The rows of R fall into a few groups, and each row is roughly a mix of its group's hidden directions.
R, 86 rows:
[[ -4  19 -23  -6  15   6  -6  -9 -16   8  -6]
 [ 10  20 -11  -1  13 -15   1   6   0 -24  -4]
 [ -6   6   9   1  -8   1   6 -35  -1 -10  -9]
 [ -4   5 -15   2 -14  13 -16  -2 -18   7 -20]
 [ -2  -1  -6   5   8  -8  -9  28   9   9  20]
 [ -5   4   6   0  -8   5   6 -33  -5 -14 -13]
 [  0  -9   3   6 -20  -7 -29  -5   4   9 -10]
 [ -5  -3 -17  11   0   5  17  -1  -8  16  24]
 [ 14  -6   6 -16  -9  10   2  -7 -25   0 -18]
 [  4  15 -24   2  11 -11  15  10  -1  -4  16]
 [-23   7   1 -12   2  28   1   2   1   2 -12]
 [  6 -11 -12   5  17   3   4   6 -18 -16  20]
 [  4 -21  19   6 -13 -13  -2   6  18  -7   4]
 [ -2  -7 -13   8   9  12  16  -5   9 -16 -23]
 [  3  -4  13  -4  16  -9  21   4  14 -10  19]
 [ 13  -7  -4 -16   0   0   4  -1 -34   1   2]
 [ -5   0 -15  10   2  -3  18   1  -6  12  28]
 [  5 -18  21   5 -16  -5   2  17  16  -2   2]
 [  2   9  -2 -19  21   6  14  21   3  10   5]
 [  5 -17  21  -3  -8  -8   5  19  19   1   6]
 [ 22  12 -28   0   9  -8   4   9   2  -7  -2]
 [  5   1  21  -5 -14  -1 -11 -20 -17  -2  12]
 [-30  -3  14   1  -3  16   7  -8  -5   7  12]
 [  4  -7  -6 -14  -9   4   8 -14 -24  -9 -18]
 [ 17   7   2 -11   5 -21 -12   6  13 -19  -8]
 [ -4  12  12 -11 -19  -4  -5  -8   8  18 -19]
 [-12   2 -15  -4  -2 -21  -7  21   5  11  12]
 [ -7  -5 -14   1 -10  -2 -23 -19 -13  -2 -16]
 [  2  -5  13  -5  16  -7  21   3  13 -12  19]
 [ -3   3 -11  10  18  -1   1  25  18   7  11]
 [  7   1  14   3   8   1  25  18  13  -2  15]
 [ 10   0 -24  -2   1  29  -5 -10  -2  -3   0]
 [  4  -5  -2 -13 -10   5  10 -17 -17  -6 -25]
 [  4   1   4  11   9  -8  30  -2   4 -15  16]
 [  0 -11  13   0   2 -20 -17 -16  18  -3  11]
 [-13 -15   4  -3 -10  25   0  -8   0  21   6]
 [ 22   1 -12  13   3 -21   2  -4  -4 -10  17]
 [  5  -7   1  24  -3 -17  13   1 -15  16   8]
 [ -6  15 -16  -5  21   0 -10 -24  -8  -1   4]
 [  2 -22  19  -1 -19  -7   0  14  13  -2  -2]
 [ 11  -7   2 -12  -7  12   8 -11 -19  -5 -24]
 [ 13  -6   9 -14 -11   7   1 -14 -27  -2  -9]
 [ 16   8 -26   7   8 -14  12   8  -2  -1  14]
 [ 13  -4   7 -15  -8  10   4 -13 -26  -1 -15]
 [-25   0  21   0   0 -15   9   2   1   2  17]
 [  6  -5  13 -12 -21   1  -1 -19 -17  -3 -14]
 [-13  10   5  -7 -14 -23 -11 -10  -5  10  17]
 [ -7   0  27  -1  -1 -28  -2   6   5  -5  -3]
 [  0  -1   0  23 -10  -6  11 -22  -5 -18   7]
 [  4  -8  16  -2   9 -16  14   2  19  -6  20]
 [ -2   1  -9  -4 -14   9 -24   6 -10  14 -20]
 [  6 -16  15   1 -15  -1  11  26  10  -1  -3]
 [ 17  10  -5 -14   6 -12 -10  11  13 -15 -18]
 [  5  -5 -17  -3  -3  34  -5 -10  -2   5  -4]
 [  7  -8   1 -10 -10  11   6 -14 -15 -11 -25]
 [-20  11  -5 -11   6  25   1  -8   1 -15   9]
 [  7   7   1 -15   2  -6  -8   8 -25  17  17]
 [ -5  13 -23  -2  15  -2  -5 -21 -16  -2  -3]
 [  7  22 -15  -2  14  -8   3   4  -1 -25  -2]
 [  9   3   9 -11  -3  -7 -11   4 -23  13  22]
 [ -1 -12  16  -9 -16   8 -17  17   9  10  -9]
 [  1  -1  -1   4 -16  19  16  21 -12  -1 -13]
 [ 10   3  25  -3  -9   7 -12 -16 -16   1  12]
 [ -7 -19  26   3 -13   2  -7  -6  -1  17  -7]
 [ -6  10  10  13   2   2  -9  10  31   9   3]
 [ -2   4  -4 -18   1  26 -12   0   9  -7 -19]
 [ 19  -3   2 -14   3  16   5   6 -20   9 -17]
 [-12  -1 -19  -3  -1 -18  -5  25   7   8   7]
 [  4 -13 -12   5  14   2   5   1 -18 -20  19]
 [  6   0  17   1   6   7  24  19  12  -4  13]
 [ 11 -13   8  17  -6 -24   3  -5  -6   8  17]
 [  3   1  13 -13  -2   8 -18  -1   8 -11 -28]
 [ 11  17 -19  -5  10  11  -5  -1  -1 -23 -11]
 [ -1   5   2 -25  16   8   1  21   4  15   0]
 [ -6  -7  21  -8  -6  15 -17  -8   3  -4 -21]
 [ -3   8 -14   5 -14   9 -20  -6 -15  11 -17]
 [ -3   2 -10   1 -16  13 -20   4 -13  10 -21]
 [-11   1   6   1 -15  -6   3 -32  -1 -15  -5]
 [  5   0  15   2   3   4  29  17   8  -5  13]
 [  1   5   6  11  11   0 -12  19  14   9  24]
 [ 14  -6  -8  -1  14  22   9  13  -4  -2 -20]
 [  3 -10  13  -6 -17   2 -13  22  10  16  -9]
 [ -4  15 -22   5  -3   9  -7 -13 -21   5 -12]
 [-10  12   9  15   3   4  -6   0  33   4  -1]
 [ -3  21 -20  -1  19   6  -2 -16 -14   3   1]
 [ 15 -11  12  18  -6 -27  -1   0  -7   8  -2]]
Here is one row of each group, with its name. Which group are the others in?
[  4  -9  12  -6  13 -13  20   9  15  -8  16]
V
[-13   3 -16  12  12  -9   1  17  23   1  10]
E
[ 10  20 -24  -3  13  -3   5   7   0 -19  -1]
F

[ -5  12 -23  -8  12   0 -14 -14 -15   6  -9]
V
[ 27  -5 -20   2  -2  13  -9  -2  -1   4 -16]
F
[-12   1 -13  12   1  22  15  -1 -16  16   0]
F
[ 27  -3 -17   5  -1  11  -9  -3  -4   0 -20]
F
[ -8   7 -21 -11   5   2 -17 -13 -17   6 -14]
V
[ -3  -8   3   1 -18  -4 -31  -9   1   9 -11]
V
[  5  -4 -11   8  17   9   8  25  17   4  -7]
E
[  0   6  -2 -23  16  10   7  23   0  11  -2]
V
[  1  -6   7  22 -13 -12  -5 -23   5 -12   8]
V
